One vector is turned by the same rotation once a step. Each row is the vector after some number of steps, and that number follows the row.
The counts run from 0 to 1202.
[103 150 140 173 150  78 126 111 122 117 162  93 144 142 133  72 168  86
 153 139 133 152 143 185 137 137 140 131 113 117 147 140 131 150 133  88
 119 117 134 112 100  93 181 145]
117
[117 122 164 147 146  75 132  98 124 128 150  88 145 158 121  69 175 107
 158 120 123 133  99 173 100 122 127 128 115 108 138 161 107 120 115  57
 130 139 149 134 132  97 157 146]
717
[124 141 151 155 157  65 130 111 116 120 175  90 142 133 133  73 178  92
 160 115 127 161 114 170 118 107 136 119 119 113 163 120 118 154 131  86
 139  97 137 118  93 115 153 153]
556
[ 87 153 149 152 132  70 117 102 129 140 144  83 141 150 121  67 157  99
 149 107 131 164 129 173 114 109 142 132 112 118 126 158 123 123 123  78
 116 126 134 123  95  89 174 147]
207
[ 77 140 155 133 149 105 116 104 126 142 179  92 137 160 132  79 179 102
 150 112 117 157 140 169  98 126 151 119 115 122 146 155 132 146 130  76
 101 113 131 134 127  92 162 158]
740
[103 146 154 131 145  82 136  93 149 154 155  74 151 159 118  78 173 128
 138  92 116 149 108 162 110  93 133 112 123 117 129 131 119 119 141  61
 127 103 143 123  96 114 150 156]
998
[121 140 132 159 153  84 156  93 148 130 150  79 162 161 121  86 183 119
 150 128 109 118 101 172 146 120 112 122 130 117 123 128 122 125 146  51
 119 101 155 112 116 110 159 138]
694
[118 127 149 136 149 115 147 102 155 138 168  79 172 166 119  82 172 114
 159 138 102 118 135 161 108 119 131 130 123 111 112 147 120 142 124  49
 118 105 154 136 143  92 151 151]
32
[100 133 149 144 150  99 130  96 137 110 169  87 149 159 135  79 169  79
 162 148 120 127 152 164 119 125 147 137 114 127 143 159 134 158 121  83
  95  96 133 128 138  79 156 136]
191
[114 136 143 164 156  97 122 109 118 121 162  89 148 142 122  58 182 121
 165 128 122 142 119 190 101 129 148 130 119 107 168 128 115 153 127  94
 135 119 137 137 125  87 162 157]
271
[115 127 159 126 151  99 138 111 135 155 181  84 157 158 123  81 176 117
 156 108 107 149 121 155  92 104 132 115 121 108 127 138 113 137 126  46
 132 107 149 136 124 113 146 166]
486
[118 130 140 128 147  90 144 104 153 148 169  78 167 155 128  87 162  97
 169 113 107 137 138 146 111  80 132 125 124 118 123 133 115 147 125  52
 119  79 147 131 106 109 133 140]
163
[111 141 153 133 146 102 138 104 151 117 166  72 158 158 118  75 181 114
 146 130 105 138 118 150 105 103 150 137 122 121 109 142 129 146 121  71
 104  83 147 124 146  88 152 158]
354
[125 143 147 142 159 108 149  94 167 122 167  69 173 156 123  79 171 114
 149 147 113 119 147 169 125 111 142 127 126 114 133 118 131 156 139  82
 128  81 145 124 111  94 155 150]
350
[ 95 143 162 146 154  94 120  97 125 140 166  90 137 155 129  71 175 111
 139 114 131 150 137 187 105 135 145 112 113 112 164 140 125 139 141  86
 130 131 132 130 100  98 174 158]
969
[ 72 142 135 136 148 102 129  93 137 145 167  92 141 171 133  91 183 100
 152 114 109 138 135 162 129 123 132 119 121 135 132 160 135 135 142  58
  78 101 139 125 133  94 160 137]
606
[ 96 127 169 130 145  94 121 101 125 129 170  88 139 161 126  72 175 100
 155 118 120 147 125 162  83 115 149 130 112 116 137 168 121 139 111  70
 110 120 138 140 142  88 152 155]
264
[123 132 136 142 151 109 142 122 140 134 183  85 170 149 130  80 173 101
 172 132 102 145 143 155 110 104 139 132 123 112 120 130 121 168 121  60
 119  80 148 132 131  99 144 158]
957
[125 128 142 149 149  83 139 108 131 153 156  85 161 150 118  71 170 124
 168 105 115 141 108 173 107 104 121 121 124 100 144 127  99 131 129  54
 150 120 152 135 101 115 147 151]
939
[109 138 158 135 156  98 124  95 143 125 168  77 150 148 126  67 166 104
 159 126 124 140 149 172  94 100 160 129 118 114 167 128 124 162 127 101
 130  96 128 140 105  86 147 150]
1123
[ 77 149 131 147 149  98 129  99 138 130 170  89 142 158 138  88 177  88
 155 127 115 147 150 165 136 124 140 125 118 136 138 151 142 153 141  80
  82  89 132 119 119  90 166 136]
987
[ 91 143 121 159 149 109 127 109 134 128 170  90 153 151 133  79 170  92
 173 138 112 141 158 175 130 123 144 138 119 125 144 146 132 166 131  81
  95  92 134 129 125  80 161 137]
667
[ 93 146 138 169 140  81 118 113 114 128 153  93 143 145 128  68 163  90
 164 130 130 156 140 183 127 132 138 136 111 117 139 159 124 141 122  79
 113 131 135 124 109  84 180 142]
816
[ 96 144 117 176 143  77 122 100 122 121 143  90 147 145 126  65 171  98
 177 130 123 137 126 184 134 117 136 143 117 123 160 143 121 147 129  92
 110 108 135 127 110  82 163 125]
913
[123 142 122 174 157  69 142 102 125 110 156  90 152 141 132  76 185  95
 170 133 120 133 109 175 148 116 122 131 126 122 154 121 121 154 140  84
 120  88 142 110 109 106 157 132]
310
[127 136 152 163 158  71 129 107 113 105 168  93 142 134 132  64 182  89
 164 131 130 147 114 176 116 119 139 127 116 113 167 129 118 155 123  92
 136 107 136 122 111 102 159 148]
176
[113 125 144 139 158 106 132 113 128 128 189  91 151 146 135  79 181  97
 177 127 109 145 141 161  99 107 145 125 120 117 157 132 120 172 121  76
 117  87 138 138 132 100 139 155]
101
[106 137 149 155 147  70 145  82 138 128 139  83 147 169 124  83 178 107
 145 121 123 119 102 176 138 128 113 120 120 120 134 152 121 109 143  58
 115 127 149 115 114 104 167 129]
850
[ 98 137 147 165 141  84 118 104 116 117 147  90 140 151 123  63 172 101
 162 132 126 141 121 183 110 132 141 140 111 114 144 164 119 135 116  82
 113 135 141 130 132  78 174 144]
815
[107 132 134 130 155 102 141  98 150 159 174  80 163 158 126  86 175 118
 167 103 105 136 133 161 109  89 132 113 130 116 150 119 116 148 142  59
 126  84 143 140 105 113 133 147]
388
[107 130 177 132 156  73 129  81 131 130 164  87 132 159 134  78 173  93
 143 115 136 137 125 174 103 120 135 109 113 115 171 143 121 131 134  82
 132 125 132 129  98 105 155 141]
172
